A hidden rule labels the rows of this table. It goes by one to three of the table's principal directions, not those with the most spread.
[ 0.3  1.  -0.3  0.1  0.4 -2.3  1.1 -1.3  1.2 -1.  -1.3 -0.6 -1.4  0.7
  0.   0.   0.6 -0.2 -0.1 -0.8  0.1  0.2  0.1 -1.4 -1.5  1.3  0.9  0.5
 -0.5 -0.1  0.5] J193
[ 0.9  1.2 -1.4  0.  -0.3 -1.3 -0.1 -1.6  0.9 -0.8 -2.4  0.2 -1.4 -0.2
 -0.1 -0.2  1.4 -0.9  1.1 -0.8  0.2  0.1 -0.8 -1.9 -1.6  0.4  0.4 -0.1
 -0.7  0.  -0.4] J848
[-1.3 -0.4  0.8  0.6 -0.1  0.9 -0.1  0.7  0.1  0.2  1.5  0.7  0.8 -0.6
 -0.2  0.6 -0.1  0.5 -0.8  1.5 -0.1  0.4  0.5  1.2  1.  -1.3 -0.3  0.1
  0.2  0.5  0.4] J848
[-0.9 -0.8 -0.8 -0.6  0.5  1.4 -0.7  3.8  0.2  0.   0.1  0.3 -0.4  0.3
  1.4 -1.1 -0.8  1.1 -0.6 -1.5 -1.1 -0.5  1.8  1.2  0.9  0.1 -0.2 -0.3
  1.4 -0.6 -0.4] J848
[-0.8  0.5 -1.7 -0.8 -0.2  3.2 -1.2  2.4 -0.2  0.5  0.3  1.9  1.  -2.6
 -1.1  1.9  0.   1.7  0.3  0.6  0.2  0.5  0.3  1.2 -1.  -2.6  0.5 -0.5
 -0.2  0.4 -1.4] J193
[-0.2 -1.  -0.6  1.5 -1.9 -0.5 -2.1  0.7  0.8 -1.2 -1.2  1.2  0.8 -1.2
  0.   0.8  0.7 -0.2  0.2 -1.3 -2.3  2.1  1.5 -0.7 -0.1  0.7  0.9  0.3
  0.  -0.1 -1.2] J848
[ 1.1  0.3  0.3 -1.2 -0.5  0.6 -0.1  0.3 -0.5  0.   1.2 -0.1 -0.1 -0.8
  0.8 -1.5  1.  -2.   0.1  1.1  0.9 -0.8 -0.6 -0.8 -0.2 -1.5 -0.5 -0.3
 -0.6  0.   0.2] J193
[-1.2 -0.2  0.3  3.2 -0.6 -2.2 -0.9 -2.2  1.2 -0.2 -0.8  0.7  1.3 -0.9
 -0.8  1.  -0.2  0.9  0.4 -0.2 -0.2  2.2  1.1  1.3  1.3  0.   0.7  0.6
 -0.1  0.8 -1.9] J970
[ 0.1 -0.3  0.7 -0.8 -0.7  1.9 -0.5  1.4  0.3  0.1  1.   0.5  0.5 -0.9
 -0.4  1.2  0.2  0.5 -0.1  0.6 -1.3 -0.7  0.1 -0.2 -1.1 -1.1  0.2 -0.4
 -0.3  0.4  0.4] J721
[ 0.6 -0.6 -0.6  0.9 -2.2  0.  -2.6  2.8  1.7 -1.5  0.2  1.7 -0.5 -1.3
  1.2 -0.8  1.2 -0.3  0.5 -1.5 -2.1  0.6  2.3 -0.8 -0.4  0.3  1.  -0.6
 -0.4 -0.2 -0.2] J848
[-1.2  0.2 -0.2  2.   1.5 -3.2  0.7 -4.3  0.7  1.8 -3.8 -1.2 -0.1  1.7
 -1.5  0.  -1.7  2.   1.1 -2.   0.6  0.6 -1.1  1.9  2.   1.5 -0.6  0.3
  0.9  0.2 -3. ] J193
[ 0.7  0.2 -0.3 -2.1  0.6  2.   0.9  1.7 -1.1 -0.8  0.5 -0.5 -0.4  0.4
  0.8  0.6  0.2 -0.7 -0.4  0.3 -0.6 -1.4 -0.1 -1.5 -2.4  0.2  0.5  0.2
  0.5 -0.1  1.4] J970
[-0.9  0.2  1.1 -0.5  0.4  1.6  0.5 -0.4  0.9  0.8  0.5  0.1  0.3 -0.3
 -0.9  1.3 -0.1  1.4 -0.1  1.2 -0.5 -1.3 -0.8  0.6 -0.7 -1.7 -0.5 -0.4
 -0.3  1.1  0.2] J848
[ 0.8  0.1 -0.1  0.5 -1.4 -0.3 -0.8 -0.6  0.  -0.7  0.3  0.7  1.  -1.4
 -0.9  1.9  0.9 -0.6  0.3  0.3 -0.5  1.4  0.4 -1.3 -1.3 -0.4  1.1  0.6
 -1.   0.5 -0.3] J848
[ 1.3 -0.8  0.2 -0.6 -1.7  0.4 -1.8  1.4  0.1 -0.6 -0.3  0.2  0.  -0.9
  1.  -1.5  0.7 -1.6  0.6 -1.  -1.5 -0.2  0.6 -1.1 -0.4  0.2  0.3 -0.8
 -0.1 -0.5 -0.7] J732
[-0.4  0.9 -0.8  2.6  0.  -3.9 -0.1 -3.3  1.2  0.4 -1.9  0.4 -0.9  0.2
 -0.8 -1.1  0.   0.2  0.9 -0.7  1.9  1.7 -0.4  0.9  2.   1.   0.   0.
 -0.5 -0.2 -1.2] J732
[-1.1  0.5 -0.5  1.2  1.6 -2.2  1.1 -2.   1.9  0.2 -2.5 -0.8 -1.8  2.3
  0.  -0.2 -0.4  1.8  0.4 -1.6 -0.2 -0.7 -0.4  0.4  0.6  1.7 -0.6  0.3
  0.5  0.4 -0.1] J193
[-1.4 -0.9  1.  -0.7  1.1  2.2  0.   2.7  0.2  1.2  1.4 -0.2  0.2  0.8
  0.7 -0.5 -1.5  2.  -0.7 -0.1 -0.8 -1.8  0.8  2.3  1.4 -0.7 -0.9 -0.6
  1.2  0.2  0.2] J193
[ 2.5  1.   0.4 -3.   1.3  0.   2.7 -0.2 -2.1 -1.8  0.9 -2.5 -1.2  1.8
  1.8 -0.6  0.6 -3.2 -0.6  0.5  0.8 -2.  -0.7 -3.5 -3.6  1.9  1.   0.9
  0.  -0.6  3. ] J193
[-1.6 -1.3  0.8 -1.   0.6  3.7 -0.1  4.2  0.2 -0.2  1.9  0.4  0.3  0.3
  0.9  0.6 -0.9  1.9 -1.4  0.5 -2.  -1.5  1.3  1.3 -0.2 -0.4 -0.3 -0.5
  1.1  0.1  1.8] J721
[-0.8 -1.  -0.5  0.6 -1.4  1.9 -1.3  1.2  0.4 -0.7  0.4  1.6  1.4 -1.4
 -1.3  2.9  0.4  1.6 -0.4  0.2 -1.9  1.7  0.5 -0.3 -0.9 -0.1  0.4  0.
 -0.8  0.3  0.6] J732
[-0.4 -0.2  0.   0.3 -0.1  1.1 -0.9  0.7 -0.8  0.6  1.6  0.6  1.4 -1.6
  0.2 -1.1 -0.4 -0.2  0.1  1.1  1.4  0.5  0.4  2.   1.6 -2.  -0.4 -0.4
  0.   0.1 -1.3] J721
[ 2.1  1.2  0.5 -1.7 -0.5  0.4  1.2 -0.8 -0.7 -1.9  1.7 -0.4 -0.4 -0.8
  0.6  0.2  2.  -3.1 -0.2  2.2  0.8 -0.8 -0.8 -3.3 -3.4 -0.5  1.   0.4
 -1.5  0.3  2.6] J848
[ 0.8  0.  -0.2 -2.1  0.2  2.3  0.3  1.5 -0.7 -0.3  0.5 -0.3 -0.4  0.2
  0.4  0.4  0.4 -0.3 -0.1  0.2 -0.6 -1.5 -0.7 -1.3 -1.8 -0.1 -0.2 -0.3
 -0.1 -0.2  1.4] J732
[-0.8  1.2 -0.1  0.9  1.4 -2.1  1.7 -2.6  0.6  0.  -0.3 -0.5 -0.6  0.6
 -0.3 -0.3  0.   0.2 -0.2  0.7  2.1  0.3 -0.6  0.5  0.3  0.  -0.1  0.6
 -0.4  0.4  0.2] J193
[ 0.7 -0.1  1.4 -1.8  1.3  1.6  1.6  1.3 -2.1 -0.6  2.8 -1.3  0.   1.1
  1.7 -0.9 -0.6 -1.5 -1.   1.7  0.8 -1.9  0.  -0.3 -0.8  0.4  0.1  0.1
  0.6 -0.4  2.7] J848
[ 3.   0.8 -1.3 -3.8 -2.1  4.3 -1.2  3.7 -1.2 -2.   1.9  1.4 -0.4 -2.7
  0.7  0.7  2.8 -2.9  0.4  1.5 -0.7 -1.1 -0.5 -4.1 -4.8 -1.8  1.1 -0.8
 -1.7 -0.3  2.2] J193
[ 2.2 -0.1 -0.6 -1.5 -2.8  1.6 -2.1  3.1  0.1 -2.3  0.7  1.4 -1.1 -2.
  1.8 -2.   2.6 -3.4  0.4  0.4 -1.4 -0.4  0.5 -3.  -2.3 -0.4  0.7 -1.3
 -1.  -0.8  1.6] J193
[-0.3 -1.   1.4 -0.2  0.6 -0.5  0.3  1.3 -0.1 -0.4  0.4 -1.2 -0.5  1.4
  2.1 -2.7 -0.8 -0.8 -0.8 -0.7 -0.8 -1.1  1.2  0.6  1.1  1.2 -0.3 -0.2
  1.3 -0.7  0.4] J721
[ 0.7  0.3 -0.9  0.8  0.6 -2.1  0.5 -3.5 -0.8  0.4 -2.5 -1.   0.1  1.1
 -0.8  0.3 -0.4 -0.2  1.1 -1.3  1.   0.9 -1.4 -0.5  0.3  1.8 -0.2  0.6
  0.  -0.3 -1.4] J721
[ 1.  -0.4  0.2  0.2 -2.4  1.  -2.1  2.2 -0.2 -1.7  2.1  1.6  1.3 -3.
  0.6  0.1  1.2 -1.7  0.   0.7 -0.9  1.4  1.9 -0.9 -1.3 -1.1  1.7 -0.3
 -1.  -0.1 -0.1] J193
[ 1.1  0.9 -0.1 -0.9  1.1 -0.8  0.9 -0.1 -0.5 -0.1  0.4 -1.  -1.2  0.9
  1.3 -2.1 -0.2 -1.1  0.4 -0.3  1.6 -1.5  0.  -0.2 -0.3  0.5  0.2 -0.2
  0.2 -0.4  0.4] J193
[-2.7  0.  -0.3  3.   0.8 -2.2 -0.2 -1.9  1.8  1.4 -1.6  0.7  0.2  0.1
 -1.4  0.2 -1.3  2.9  0.  -0.7  0.7  1.6  0.4  3.3  3.1 -0.2 -0.6  0.
  0.4  0.4 -2.2] J732
[ 1.2  0.5  1.6 -1.5  0.5 -0.1  2.1 -0.9 -1.3 -0.6  2.8 -1.4  0.4  0.5
  0.3  0.4  0.5 -1.8 -1.1  2.   1.3 -0.8 -0.6 -1.7 -1.4 -0.2  0.2  0.9
 -0.9  0.2  2.5] J721
[-0.5 -0.2 -0.6  0.   0.7  0.3 -0.4  0.8 -0.5  1.5  0.4  0.  -0.1  0.3
  0.6 -2.1 -0.8  0.5  0.2 -0.4  1.5 -0.5 -0.1  2.1  2.8 -0.9 -1.4 -0.5
  0.7 -0.4 -1.2] J193
[-0.6 -0.4  1.1  1.7  0.1 -2.2 -0.2 -2.5  0.6  1.7 -1.1 -0.5  1.   0.4
 -1.4  0.6 -1.3  1.4  0.6 -1.  -0.1  0.8  0.   1.6  1.9  0.1 -0.2  0.3
  0.3  0.5 -2.6] J193
[ 0.9  1.4  0.2  0.9 -0.6 -2.4  0.8 -2.5  0.2 -1.3  0.3  0.2 -0.8 -0.6
  0.  -0.8  1.5 -2.4  0.1  1.8  1.9  0.9 -0.6 -1.5 -0.9  0.2  0.8  0.2
 -1.3  0.   1.4] J721
[-0.9  0.8 -0.5  2.2  0.2 -2.9  0.4 -3.8  0.9  0.1 -2.5  0.1  0.1 -0.3
 -1.5  0.5  0.   0.5  0.5 -0.2  1.   1.9 -0.7  0.6  0.5  0.5  0.4  0.4
 -0.4  0.3 -1.6] J721
[-0.2 -0.4 -0.4  2.2 -0.2 -2.7 -1.  -1.2  0.3  0.7 -1.4  0.   0.5  0.3
 -0.4 -0.3 -1.2  1.   0.9 -2.2  0.2  1.6  1.1  1.5  2.1  1.3  0.5  0.3
  0.6 -0.2 -2.7] J193
[ 0.1 -0.7  0.2 -1.6  0.6  2.6  0.5  1.8 -1.5 -0.7  1.4 -0.7  0.7  0.1
  1.2 -0.2 -0.2 -0.7 -0.8  0.7 -0.3 -0.9  0.  -0.3 -1.   0.1 -0.2  0.
  0.4 -0.3  1.4] J732
[-0.1 -0.4 -0.8 -1.  -0.4  2.2 -1.1  3.2  0.7 -0.3  0.1  0.8 -0.4 -0.4
  0.5  0.4  0.2  1.1  0.  -1.  -1.7 -0.8  0.9 -0.1 -0.9 -0.3  0.1 -0.6
  0.3 -0.1  0.2] J193
[ 0.6  0.6 -0.4  0.6  0.7 -2.6  1.5 -3.8 -1.  -0.4 -2.1 -1.3 -0.6  1.5
 -0.4 -0.5  0.1 -1.5  0.3 -0.1  1.5  0.8 -1.8 -1.2 -0.1  2.2 -0.2  0.6
 -0.2 -0.6  0.4] J721
[-0.8  1.  -1.   3.8 -0.1 -5.7 -0.1 -5.4  2.7 -0.2 -4.6  0.1 -1.2  0.6
 -1.4 -0.3  0.3  0.8  1.4 -2.   0.7  2.4 -0.4  0.2  1.2  2.1  0.4  0.3
 -0.6  0.2 -2.4] J732
[ 0.9  0.6  1.  -1.7 -0.8  2.3  0.3  1.  -0.6 -1.4  2.6  0.4  0.6 -2.1
  0.6  0.   1.7 -2.4 -0.6  3.   0.3 -0.9 -0.3 -1.7 -2.7 -2.3  0.6 -0.2
 -1.2  0.5  1.9] J193
[-0.3 -0.2  1.1  0.4 -0.6  0.3  0.3 -0.7 -0.2 -0.6  1.9  0.3  1.3 -1.1
 -0.3  0.9  0.8 -0.9 -0.9  2.1  0.3  0.9  0.  -0.3 -0.1 -1.3  0.   0.6
 -0.9  0.6  0.9] J721
[-0.3  0.5 -0.5  1.   1.4 -2.3  1.4 -3.2 -0.5  0.2 -2.3 -1.1 -0.6  1.6
 -0.4 -0.4 -0.7  0.   0.3 -0.5  1.3  0.6 -1.2  0.3  0.5  2.  -0.1  0.4
  0.5 -0.4 -0.3] J721
[ 0.7  0.8  1.1 -1.1  0.5 -0.1  1.9 -1.4 -1.5 -0.6  1.5 -1.   0.6 -0.1
 -0.1  0.7  0.6 -2.2 -0.8  2.3  1.2 -0.2 -0.8 -1.5 -1.6 -0.8  0.5  1.1
 -0.4  0.4  1.3] J970
[-1.  -0.4  1.  -1.   1.9  0.4  2.3 -1.  -1.   1.7  0.1 -1.7  0.1  2.3
 -0.7  0.7 -1.4  1.  -1.1  0.6  0.5 -1.1 -1.6  0.8  1.1  0.2 -1.5  0.6
  0.9  0.   0.9] J721
[ 1.2  1.2 -0.8  0.5  0.3 -2.9  1.3 -3.2 -0.2 -0.7 -2.3 -0.7 -1.6  1.4
 -0.6  0.4  0.7 -1.3  0.6 -0.3  0.9  0.6 -1.4 -2.2 -1.2  2.3  0.6  0.6
 -0.4 -0.4  0.9] J848
[ 0.5  0.2  1.  -1.8  0.5  2.3  1.1  1.1 -1.3  0.   3.1 -0.4  0.3 -0.2
  0.7 -0.1  0.4 -1.2 -0.9  2.6  1.1 -1.5 -0.7 -0.4 -0.6 -1.7 -0.6  0.1
 -0.3  0.3  2.2] J848
[ 0.3 -0.4  1.3 -1.5 -0.1  2.   0.5  0.7 -0.8 -0.3  1.6 -0.5  1.  -0.5
  0.2  0.7  0.3 -0.8 -0.8  1.4 -0.6 -0.8 -0.3 -0.8 -1.4 -1.  -0.1  0.1
 -0.3  0.3  1.1] J732
[ 2.5  1.7 -1.5 -1.6 -0.3 -1.2  1.3 -1.  -0.8 -1.9 -1.2 -0.5 -1.5  0.1
 -0.1  1.3  1.7 -2.3  0.4 -0.2  0.5  0.3 -0.8 -4.2 -4.2  1.6  1.8  0.8
 -1.1 -0.5  1.6] J193
[ 0.2  0.6 -1.4 -1.2  0.4  0.6  0.3  0.2  1.  -0.3 -2.7 -0.1 -1.9  1.
 -0.1  0.4  0.6  0.6  0.6 -1.3 -1.3 -1.3 -1.1 -1.6 -2.   1.  -0.2 -0.5
  0.1 -0.2  0.5] J721
[-0.1  0.4  0.4  1.   0.5 -2.1  0.7 -2.1  0.7 -0.1 -1.4 -0.7 -0.5  1.
 -0.1  0.1 -0.1  0.   0.4 -0.6 -0.1  0.   0.  -0.3  0.   0.9  0.3  0.6
  0.3  0.4 -0.7] J970
[ 0.1  1.1  0.   3.8 -0.8 -6.4  0.2 -6.5  2.4 -0.5 -3.1 -0.2 -0.3  0.2
 -1.7  0.9  1.  -0.2  1.1 -1.2  0.7  3.  -0.2 -1.1  0.5  1.5  0.8  1.4
 -1.5  0.8 -2. ] J193
[-0.3  0.   0.3 -0.5 -0.2  0.9  0.1  0.6  0.1 -0.4  1.3  0.2  0.3 -0.7
  0.4 -0.5  0.7 -0.6 -0.7  1.1  0.3 -0.1  0.  -0.2 -0.1 -1.2 -0.4  0.
 -0.6  0.2  0.8] J732
[-1.5 -0.6  2.   1.4  0.8 -0.6  0.6 -0.7  0.2  0.4  1.2 -0.4  1.3  0.2
 -0.1  0.5 -1.3  1.  -0.8  0.9 -0.1  0.2  1.1  2.1  1.2 -0.4  0.3  0.5
  0.7  0.7 -0.5] J848
[-0.7 -0.3 -0.5  1.7  0.9 -2.4  0.5 -2.8  0.1  1.  -2.5 -0.7 -0.2  1.9
 -0.9  0.7 -0.9  1.2  0.5 -1.5  0.2  1.  -0.7  0.6  1.8  1.9 -0.7  0.8
  0.8  0.  -1.1] J193
[-1.4 -1.2  0.6  1.9 -1.6 -0.6 -2.3 -0.3  2.   0.9 -1.7  1.   1.6 -1.6
 -1.3  1.  -0.2  1.7  0.5 -1.5 -2.5  1.6  1.2  1.5  1.4 -1.3  0.  -0.1
  0.1  0.8 -3.7] J193
[ 1.6  0.   0.4 -0.7 -1.5 -0.1 -0.6  0.8 -0.3 -1.8  1.   0.1  0.2 -1.2
  0.9 -0.5  1.5 -2.7 -0.2  0.5 -0.7  0.5  0.8 -2.3 -1.9 -0.1  1.1  0.2
 -0.8 -0.2  0.8] J193
[-0.8  0.1 -0.4 -0.9 -0.1  2.3 -0.3  1.7  1.2  0.3  0.8  0.9  0.2 -0.9
 -0.7  1.8  0.5  1.8 -0.4  0.3 -0.9 -0.5  0.1  0.  -0.9 -1.9 -0.4 -0.1
 -0.6  0.9  0.2] J721
[ 2.2  0.3  0.7 -1.8 -0.1 -0.2  1.5  0.  -1.7 -2.   1.7 -1.3 -0.5  0.8
  1.4 -0.4  1.2 -3.4 -0.8  1.1  0.4 -0.5 -0.3 -3.3 -2.5  1.5  0.8  0.8
 -0.7 -0.6  3.1] J732
[ 0.3  1.1 -0.5 -0.4  0.7 -0.6  0.7 -0.1  0.2  0.1 -0.1 -0.1 -1.2  0.3
  0.4 -1.1  0.2 -0.4  0.2  0.2  1.3 -0.7 -0.2  0.  -0.2 -0.3  0.1 -0.1
  0.  -0.1  0.3] J848
Which label does each new row get?
[-3.5 -0.8 -0.3  1.4  2.1  0.   0.7  0.8  0.3  1.9 -1.3  0.1  0.   1.4
 -0.6 -0.2 -2.4  3.3 -1.2 -0.6  0.3  0.5  0.4  4.1  3.6  0.2 -1.3 -0.1
  2.2 -0.4 -1.1] >> J721
[-1.6 -0.7  0.   0.2 -0.1  1.3 -0.8  1.9  1.2  1.2  0.1  0.9  0.  -0.1
 -0.5  0.4 -0.6  2.3 -0.4 -0.4 -1.1 -0.3  0.5  1.7  1.5 -1.1 -0.9 -0.6
  0.5  0.2 -0.4] >> J721
[ 1.5  0.3  0.9 -1.7 -0.5  1.2  0.2  1.7 -0.5 -0.8  2.4 -0.1 -1.  -0.2
  1.4 -1.8  1.  -2.2 -0.3  1.6  0.5 -1.9 -0.2 -1.3 -1.1 -0.6  0.  -0.8
 -0.6 -0.3  2.5] >> J721
[-0.4  0.8 -1.5  0.4  1.1 -1.5  0.4 -0.3  0.7  0.7 -2.7 -0.1 -1.8  1.4
 -0.4 -0.1 -0.9  1.7  0.8 -2.   0.2 -0.2 -0.1  0.7  0.3  1.6  0.3 -0.3
  0.9 -0.5 -0.9] >> J848
[ 0.6 -0.1 -1.2 -1.5 -1.   3.4 -1.3  3.3 -0.5 -0.6  1.2  1.5  0.1 -1.6
  0.2  1.   0.9 -0.1  0.1  0.6 -0.9 -0.4  0.3 -0.9 -1.5 -1.3  0.3 -0.5
 -0.3  0.   0.8] >> J848
[ 0.4 -0.2  1.1  0.3 -0.1 -0.3  0.   0.2 -0.2 -0.3  0.8 -0.3  0.   0.3
  0.6 -0.3 -0.3 -0.6  0.   0.3 -0.4 -0.6  0.7  0.1 -0.1  0.5  0.6  0.
  0.4  0.1  0.5] >> J970
[ 0.3 -1.2  1.4 -0.2 -0.8  0.8 -0.6  2.2 -0.1 -0.5  2.  -0.1  0.6  0.2
  0.9  0.3 -0.2 -0.3 -0.7 -0.1 -1.8 -0.4  1.6 -0.3  0.1  0.2  0.4  0.3
  0.5  0.1  0.8] >> J970
[ 2.2 -0.2 -0.8 -2.6 -1.6  2.4 -1.6  4.3 -1.1 -0.7  1.9  0.7 -0.8 -1.3
  2.  -2.8  1.4 -2.6  0.1  0.1  0.  -1.1  0.4 -1.5 -0.7 -1.  -0.2 -1.3
 -0.4 -1.2  1. ] >> J732
[-0.4 -1.2  1.5  0.5 -0.8  1.4 -1.1  1.2 -0.3 -0.1  2.   0.3  1.9 -1.1
  0.4  0.3 -0.4  0.  -0.4  0.7 -1.1  0.2  1.3  1.   0.7 -1.1  0.2  0.1
  0.3  0.6 -0.5] >> J848
[ 0.  -0.6 -0.5 -1.1  0.7  1.3 -0.3  2.5 -0.3  1.  -0.8 -0.3 -0.8  1.4
  0.5 -0.2 -1.3  1.5  0.2 -2.  -1.3 -1.4  0.4  0.7  0.4  1.  -0.4 -0.5
  1.5 -0.6 -0.4] >> J848
[-1.7 -1.3  1.1  0.   1.7  1.7  0.8  0.9 -1.2  1.2  1.7 -1.   1.3  1.3
  0.7 -0.5 -1.9  1.4 -1.1  0.5  0.3 -0.8  0.3  2.7  2.4 -0.2 -1.4  0.2
  1.4  0.1  0.3] >> J721
[ 1.7  0.5 -1.  -0.9 -1.2  0.5 -1.1  1.4 -1.1 -0.5  0.1  0.7 -0.4 -1.2
  0.4 -0.8  0.7 -1.8  0.8 -0.1  0.4  0.2  0.2 -1.1 -1.  -0.1  1.  -0.6
 -0.2 -0.8 -0.3] >> J848
[ 0.7 -0.6  1.6  0.   0.1 -0.8  0.7 -0.2 -1.   0.   1.6 -1.1  0.2  1.2
  0.9 -0.9 -0.4 -1.3 -0.6  0.5  0.2 -0.5  0.3 -0.2  0.9  0.8 -0.1  0.5
  0.5 -0.3  1. ] >> J848
[-0.1 -0.3 -0.3  1.6 -0.1 -1.9 -0.1 -1.8  0.6 -0.6 -1.4 -0.2 -0.2  0.9
 -0.1  0.3  0.   0.3  0.4 -1.1 -0.4  1.   0.1 -0.4  0.4  1.9  0.2  0.4
 -0.1  0.   0. ] >> J721
[-0.3  0.6 -0.6  0.5  0.4 -0.8  0.2  0.1  0.4 -0.1  0.   0.4 -0.8  0.1
  0.1 -0.6 -0.2  0.4  0.  -0.1  1.   0.2  0.3  0.6  0.3  0.4  0.3 -0.2
  0.  -0.3  0.4] >> J721
[-0.2  0.1  0.7 -0.2  0.4  0.6  0.3 -0.2 -0.2 -0.2  0.8 -0.3  0.7 -0.4
  0.2  0.  -0.2 -0.1 -0.1  0.7  0.2 -0.5  0.1  0.4 -0.5 -0.6  0.2  0.
 -0.1  0.4  0. ] >> J193
[-1.3 -0.1  1.6  0.1  0.3  1.4  0.4  1.3  0.3  0.2  3.3  0.5  1.1 -1.1
  0.2  0.4 -0.3  0.7 -1.3  2.3  0.5 -0.4  1.1  1.7  0.6 -2.4  0.   0.2
 -0.1  0.9  0.8] >> J848
[ 1.5  1.2  0.7 -1.1 -0.5 -0.1  1.   0.4 -0.5 -2.4  2.2 -0.1 -0.9 -0.9
  1.6 -1.2  1.9 -3.6 -0.7  2.5  1.  -0.7  0.2 -2.5 -2.6 -0.5  1.2  0.2
 -0.9  0.   2.8] >> J970
[ 0.6  0.7  0.1 -0.8  0.7 -0.3  0.9 -0.2 -0.9 -0.2 -0.1 -0.7 -0.4  0.2
  0.5 -0.6 -0.1 -1.2  0.1  0.5  0.8 -0.7 -0.1 -0.4 -0.9  0.   0.7  0.2
  0.6 -0.1  0. ] >> J970
[ 0.1  0.7 -1.  -0.8  1.5 -0.5  1.  -0.3 -0.5  0.6 -1.6 -1.  -0.8  1.2
  0.1 -0.3 -0.8  0.5  0.4 -1.3  0.7 -0.7 -0.4  0.2 -0.3  0.7  0.1  0.3
  0.9 -0.3 -1. ] >> J193
[-1.  -0.9  0.7  0.4  0.1  0.7 -0.3 -0.9  0.4  0.6 -1.1 -0.4  1.5 -0.1
 -0.8  1.6 -0.5  1.2  0.1 -0.5 -1.7  0.2 -0.1  0.6  0.1 -0.6 -0.4  0.4
  0.4  0.9 -1.8] >> J848
[-0.5  1.3 -0.2  2.2 -0.2 -3.   0.3 -2.3  1.8 -0.7 -0.2  0.8 -0.7 -0.4
 -0.8  0.8  0.7  0.4  0.2  0.4  1.1  1.4  0.6 -0.1 -0.1  0.1  1.   0.6
 -1.   0.7  0.1] >> J848
[ 0.2  0.5  0.5 -0.4  0.7 -0.5  0.9  0.5  0.  -0.1  1.4 -0.5 -0.9  0.7
  1.1 -1.6  0.1 -0.8 -0.5  0.6  1.2 -1.   0.3  0.1  0.5 -0.3 -0.2  0.1
  0.  -0.1  1.2] >> J848
[-1.3  1.3 -0.6  0.5  2.  -1.5  1.8 -2.6  1.1  0.8 -2.4 -0.7 -1.2  1.3
 -0.8  0.3 -0.4  1.5  0.2 -0.3  1.1 -0.5 -1.1  0.7  0.   0.1 -0.5  0.4
  0.4  0.6 -0.7] >> J848
[ 1.2  0.8 -0.8 -1.7 -1.   1.9 -0.3  0.9  0.1 -1.3 -0.4  0.8 -0.7 -1.3
 -0.2  0.7  1.6 -1.1  0.4  0.7 -0.7 -0.6 -0.9 -2.4 -3.4 -0.4  0.8 -0.8
 -1.1 -0.1  1.3] >> J732
[-1.  -0.4  0.9  1.8 -0.2 -1.3  0.1 -1.5  0.8 -0.2 -0.1  0.1  0.6  0.1
 -0.6  0.8 -0.1  0.4 -0.4  0.4 -0.5  1.1  0.4  0.5  0.9  0.1  0.1  0.6
  0.   0.5 -0.2] >> J848
[ 0.4 -0.7  0.1 -0.2 -1.   1.4 -1.6  1.5 -0.9  0.9  1.7  0.7  2.  -1.8
 -0.4  0.6 -0.5  0.4  0.3 -0.1 -0.1  0.8  0.9  1.1  0.8 -1.7  0.2 -0.1
 -0.2  0.2 -1.9] >> J193
[-1.7  0.4  0.9  1.1  0.9 -0.9  1.4 -2.6  0.4  0.3 -0.6 -0.2  0.5  0.
 -1.3  0.9 -0.4  0.7 -0.7  1.6  0.8  0.7 -1.   1.1  0.2 -0.3 -0.2  0.2
 -0.2  0.5  0.3] >> J732
[-0.3  0.2  0.2  2.5 -1.8 -1.8 -2.  -1.2  1.8  0.   0.   1.7  0.5 -2.1
 -0.5 -0.5  1.  -0.2  0.9  0.3  0.2  1.6  1.   0.9  1.5 -1.7  0.3 -0.2
 -0.9  0.8 -2.1] >> J970
[-0.2  0.4 -0.3  0.4  1.4 -2.1  1.3 -1.8 -0.1  1.  -2.1 -1.1 -1.4  2.4
 -0.3 -0.6 -0.9  0.6  0.3 -1.1  0.7 -0.5 -1.   0.4  1.2  1.7 -0.7  0.2
  1.  -0.4 -0.2] >> J848
[ 1.5  0.  -0.6 -0.1 -2.2  0.5 -2.3  1.   0.6 -0.1  0.7  1.3  0.8 -2.3
 -0.3  0.3  1.  -0.3  1.2 -0.8 -0.5  0.8  0.8 -0.8 -0.5 -1.5  0.6 -0.4
 -1.4  0.3 -1.7] >> J193
